Small tables with named rows and columns. After each table, cells are looked up by row and column.

pupif.tsv
	nolop	kig	lel	gored	pog
nagugo	694	437	629	714	601
vif	557	164	898	621	410
digo	644	441	591	689	540
mag	587	719	455	402	753
gimo	506	720	389	334	684

pog of gimo = 684
nolop of vif = 557
kig of nagugo = 437
gored of vif = 621
lel of gimo = 389
gored of gimo = 334
gored of digo = 689
gored of mag = 402
kig of vif = 164
nolop of gimo = 506
pog of vif = 410
gored of nagugo = 714
lel of digo = 591
kig of mag = 719
lel of nagugo = 629
lel of vif = 898

nenenul
columns: zipadul, tekefed, vusi, likifim, fodu, dubudi, vatobov
futop: [52.64, 47.49, 46.50, 47.49, 67.21, 24.94, 24.88]
gapod: [55.82, 50.16, 54.41, 45.16, 57.32, 41.81, 40.22]
vug: [47.64, 50.19, 47.77, 51.52, 51.10, 59.15, 54.28]
mer: [55.51, 43.63, 47.43, 58.43, 54.53, 36.96, 27.56]
lus: [60.35, 53.82, 51.71, 49.24, 53.59, 27.31, 26.40]
vol: [58.93, 46.79, 53.44, 46.15, 50.51, 37.57, 35.56]
saz: [59.27, 46.19, 49.82, 45.44, 51.23, 39.12, 38.75]
rutova: [43.97, 46.28, 48.74, 50.32, 48.47, 71.04, 83.54]
vesiz: [59.69, 47.31, 49.06, 49.74, 64.06, 33.49, 27.06]
kazagi: [54.32, 50.14, 51.11, 47.34, 51.98, 52.07, 48.48]
zad: [49.66, 45.31, 54.17, 56.28, 56.51, 56.24, 45.65]
nem: [46.12, 52.03, 46.89, 50.10, 49.44, 68.52, 79.28]
balu: [53.30, 45.79, 50.81, 55.03, 55.59, 35.41, 33.03]

What is the zipadul of saz in nenenul? 59.27
What is the vatobov of kazagi in nenenul? 48.48
What is the zipadul of futop in nenenul? 52.64
What is the likifim of mer in nenenul? 58.43
What is the dubudi of rutova in nenenul? 71.04
What is the tekefed of vug in nenenul? 50.19
What is the fodu of gapod in nenenul? 57.32
What is the zipadul of zad in nenenul? 49.66
What is the vatobov of lus in nenenul? 26.40
What is the dubudi of vol in nenenul? 37.57
What is the vusi of saz in nenenul? 49.82
What is the fodu of nem in nenenul? 49.44
What is the tekefed of nem in nenenul? 52.03
What is the vusi of rutova in nenenul? 48.74
What is the vusi of futop in nenenul? 46.50
What is the fodu of vol in nenenul? 50.51
Row with the largest likifim: mer

mol =
         nupal  fozog  mepu  foruv  kuvezok
zot       0.64   0.79  0.86   0.90     0.85
zikob     0.22   0.34  0.49   0.64     0.79
nifu      0.86   0.90  0.85   0.68     0.49
fabak     0.34   0.49  0.64   0.79     0.86
neb       0.85   0.68  0.49   0.35     0.25
togerop   0.90   0.85  0.68   0.49     0.35
vibazuz   0.49   0.64  0.79   0.86     0.90
kop       0.22   0.22  0.34   0.49     0.64
paz       0.79   0.86  0.90   0.85     0.68

fozog of zikob is 0.34
mepu of kop is 0.34
mepu of vibazuz is 0.79
kuvezok of nifu is 0.49
foruv of fabak is 0.79
foruv of nifu is 0.68
nupal of zot is 0.64
nupal of togerop is 0.90
nupal of kop is 0.22
kuvezok of fabak is 0.86
nupal of fabak is 0.34
foruv of kop is 0.49
kuvezok of paz is 0.68
Row with the largest fozog: nifu

rus =
,rinop,lafoze,bov,punu,davalel,pas,feli,vaz
boge,136,141,141,140,142,137,138,134
mizadi,196,97,190,162,103,60,25,58
lafenuz,136,141,141,140,137,137,138,145

What is the lafoze of boge in rus? 141
What is the pas of mizadi in rus? 60
What is the bov of boge in rus? 141
What is the pas of boge in rus? 137
What is the rinop of boge in rus? 136
What is the lafoze of mizadi in rus? 97

mar =
|  | figif | toda | zevudet | gefudin | gasep | kib | visi | dumi | sefar |
|---|---|---|---|---|---|---|---|---|---|
| suse | 40 | 158 | 39 | 67 | 163 | 151 | 158 | 61 | 137 |
| malut | 45 | 190 | 68 | 86 | 163 | 134 | 197 | 116 | 118 |
| gup | 28 | 149 | 73 | 95 | 173 | 120 | 202 | 149 | 123 |
| zav | 49 | 192 | 56 | 76 | 160 | 145 | 181 | 85 | 124 |
| rogoz | 80 | 97 | 180 | 111 | 155 | 92 | 103 | 4 | 41 |
| bibenef | 35 | 90 | 35 | 64 | 160 | 145 | 115 | 36 | 148 |
| kipe | 21 | 95 | 49 | 68 | 175 | 139 | 133 | 42 | 135 |
| vez | 41 | 48 | 117 | 89 | 170 | 110 | 92 | 4 | 90 |
| sog | 15 | 77 | 98 | 109 | 182 | 95 | 184 | 165 | 114 |

kipe, gasep -> 175
zav, visi -> 181
gup, kib -> 120
suse, toda -> 158
suse, kib -> 151
malut, gasep -> 163
gup, gefudin -> 95
gup, toda -> 149
vez, gefudin -> 89
zav, toda -> 192
sog, dumi -> 165
Which row has the largest gasep? sog

